Look-ups in named tables: a row name and a column name give one cell, copied from the table.

kenol =
|  | niponi | nasor |
|---|---|---|
| zamon | 5960 | 2595 |
| geziled | 4723 | 1785 |
| sep | 2988 | 4035 |
| vemitod | 3839 | 7033 |
| vavobas | 7930 | 5543 |

sep, niponi -> 2988
zamon, nasor -> 2595
vemitod, niponi -> 3839
zamon, niponi -> 5960
sep, nasor -> 4035
geziled, niponi -> 4723
vemitod, nasor -> 7033
geziled, nasor -> 1785
vavobas, nasor -> 5543
vavobas, niponi -> 7930
Row with the largest nasor: vemitod

tarono =
|  | sonal | gad |
|---|---|---|
| maz | -4.406 | -3.427 |
| duf | -2.250 | -3.518 |
| vasufug | 0.768 | -2.891 |
| vav | -2.567 | -2.596 |
| tukobeb | -4.549 | 0.342 |
| sir | -2.613 | -2.396 |
| demudam | -7.508 | 1.453 |
| zino | -6.657 | 2.275 |
| tib | 6.157 | -4.615 |
| niv | -4.408 | -3.280 |
| sud | 1.381 | -3.508 |
| dil | -2.345 | -1.500 |

What is the sonal of duf in tarono?
-2.250
What is the gad of demudam in tarono?
1.453
What is the gad of dil in tarono?
-1.500
What is the gad of vav in tarono?
-2.596
What is the sonal of sud in tarono?
1.381
What is the gad of maz in tarono?
-3.427
What is the gad of duf in tarono?
-3.518
What is the gad of sud in tarono?
-3.508
Row with the largest sonal: tib

zalovag:
	porokug	renon	med	nim	poga
paze	106	145	186	68	104
kared	99	180	183	153	93
rudamo	137	117	151	72	134
rov	108	150	181	50	113
nira	160	59	94	64	151
lef	110	161	131	210	110
fesabis	134	135	81	199	136
sekulef	109	183	177	67	101
savamug	137	113	135	48	127
viga	153	71	81	71	155

rov, med: 181
savamug, porokug: 137
kared, med: 183
paze, porokug: 106
rudamo, med: 151
nira, poga: 151
fesabis, porokug: 134
rudamo, nim: 72
viga, renon: 71
lef, renon: 161
nira, med: 94

riv:
         met  gunok  mim
tipe     575    588  579
gedifed  505    499  544
pogisat  599    869  530
zuk      565    745  531
vifi     515    159  634
nivad    568    475  610
sop      585    641  574

pogisat, gunok: 869
pogisat, mim: 530
gedifed, gunok: 499
vifi, mim: 634
zuk, mim: 531
nivad, mim: 610
vifi, gunok: 159
tipe, gunok: 588
sop, met: 585
zuk, met: 565
vifi, met: 515
pogisat, met: 599

vidokug:
cols = vepivan, lize, koz, tili, rovotun, fularu, zerusen, ginarim
devuvun: [5405, 641, 6272, 4703, 5757, 5073, -1874, -3632]
kopa: [5226, 3410, 5723, 6687, 6440, -486, 5572, 5450]
redotab: [1806, 5095, 981, -5405, 1604, -1646, -5142, -4488]
ded: [-3457, -1533, -468, 968, 202, 857, -2543, -1540]
zoneva: [1346, -4888, -5075, -2482, 6455, 3347, 5305, -97]
zokit: [-2687, -577, 6338, 3457, 247, -538, 3660, 3219]
vin: [-5460, 749, 703, 3954, 195, 2373, 968, 5602]
tume: [5128, 3379, 5462, -2545, 960, 1736, 3896, -2646]

What is the zerusen of zokit in vidokug? 3660
What is the tili of kopa in vidokug? 6687
What is the ginarim of tume in vidokug? -2646
What is the vepivan of devuvun in vidokug? 5405
What is the lize of tume in vidokug? 3379
What is the ginarim of redotab in vidokug? -4488
What is the lize of kopa in vidokug? 3410
What is the tili of redotab in vidokug? -5405
What is the rovotun of redotab in vidokug? 1604
What is the vepivan of ded in vidokug? -3457
What is the fularu of zoneva in vidokug? 3347
What is the fularu of vin in vidokug? 2373
What is the lize of zokit in vidokug? -577
What is the ginarim of devuvun in vidokug? -3632

